128 stands for zero in the data rows.
Each thing below was measured twice, in two different ways. The second way is not exact.
First some of them both ways: the first way, then the second way, then a blank line.
[113 111 155 153 111 144 126 114]
[128 138 122 170 143 145 129 150]

[144 130  76 128 152  70 140 133]
[122 119 134  82 111 156  97  68]

[119 112 173 108  77 125  59  74]
[119  67 179 205  99 104  99 177]

[123 113 158 135 137 188 139 120]
[129 157  97 166 123 105 156 132]

[127 125  79 113 150 114 185 172]
[130 175  83  44 119 147 154  95]

[131 113 162 114  95 127 120  77]
[140  98 163 165 121 132 103 166]

[164 164 195  78  61 150  83  28]
[165  25 198 173 120  44  95 218]

[125 129 131 143 165  89 111 116]
[143 126 144 121 127 136  83  85]

[162 122 210 116  99 147 105  90]
[130  90 171 187 155  93 108 133]

[125 144 137 102 101  34  88  85]
[122  65 226 115 113 131 134 138]

[154 172 104 146 116   9  60 130]
[ 62  72 226  82 138 158  78  85]

[115  95 120 138 122 141 170 145]
[183 146  98 135 144 150 163 160]

[150 154 189  86 110 173 101  93]
[131 101 137 178 160  44 100 177]

[173 150 149 102  94 200 137 120]
[132  88  80 133 174  85 117 197]

[145 155 212 145  82 142  76 108]
[ 63  90 179 176 180  95 109 173]

[ 96 116  31 150 198 137 187 221]
[135 189  42  52 129 173 193  50]

[160 201 118 104 100  93 124 147]
[ 76  95 151  66 144  99 110 162]

[153 142 175 113  84 148 119 105]
[139  98 140 161 173  94 146 185]

[116 134 128 145 172 140 151 126]
[157 178 114 117 140 121 107 104]

[128 110 104 168 156 116 146 132]
[108 127 105 137 141 159 103  89]

[ 84 118  51 135 184  97 197 203]
[128 200  80  51 110 178 178  70]

[110 126  93 154 162  82 136 160]
[ 87 165 125  80 127 171 147  70]

Here are 24 more, measured the second way only, each followed by its number:
[146 112  81 148 133  97 129 164] 0
[150  77 155 197 167 103 174 171] 1
[ 92  81 166  60 108 107  81 139] 2
[112 188  96  50 118 180 107  80] 3
[175 194  65 165 125 128 135 118] 4
[174 141 140 236 160 111 133 151] 5
[174 196 125 157  97 152 120  53] 6
[183 135 133 154 171 113 117 166] 7
[150 246  11  87 101 120 159  65] 8
[112 167 101 101  88 134 138  48] 9
[ 84  99 187  61 112 184 105 140] 10
[ 73 106 189 120 155 144 128 120] 11
[141 153  68  81 134 159 151 106] 12
[133 187  37  84 127 140 170  96] 13
[114  76 228  88 102 113  94 136] 14
[121  14 183 226 193  94  66 167] 15
[ 66  86 148  77 148 196 166  90] 16
[143  92 138 171 112 157 113 121] 17
[187 190  75  44 112 167 178 115] 18
[101 166  78  31 114 166 156 109] 19
[ 68  74 209 169 131 101  81 192] 20
[176 102 134 195 154  53  82 191] 21
[144 163 106 220 119 103 187 113] 22
[166 223  42 160 133 100 139 133] 23
Some of them follow, measured the first way. Which numbered row above is each one? Its number follows it:
[137 143 142 143  90  74  98 132] 11
[106 126  57 122 137 127 200 179] 18
[186 116 223 142  48 122  57  52] 15
[100 114  48 134 215 181 193 207] 8
[109 156  65 156 173  92 173 173] 3
[140 175 189 112  70 136  50  79] 20
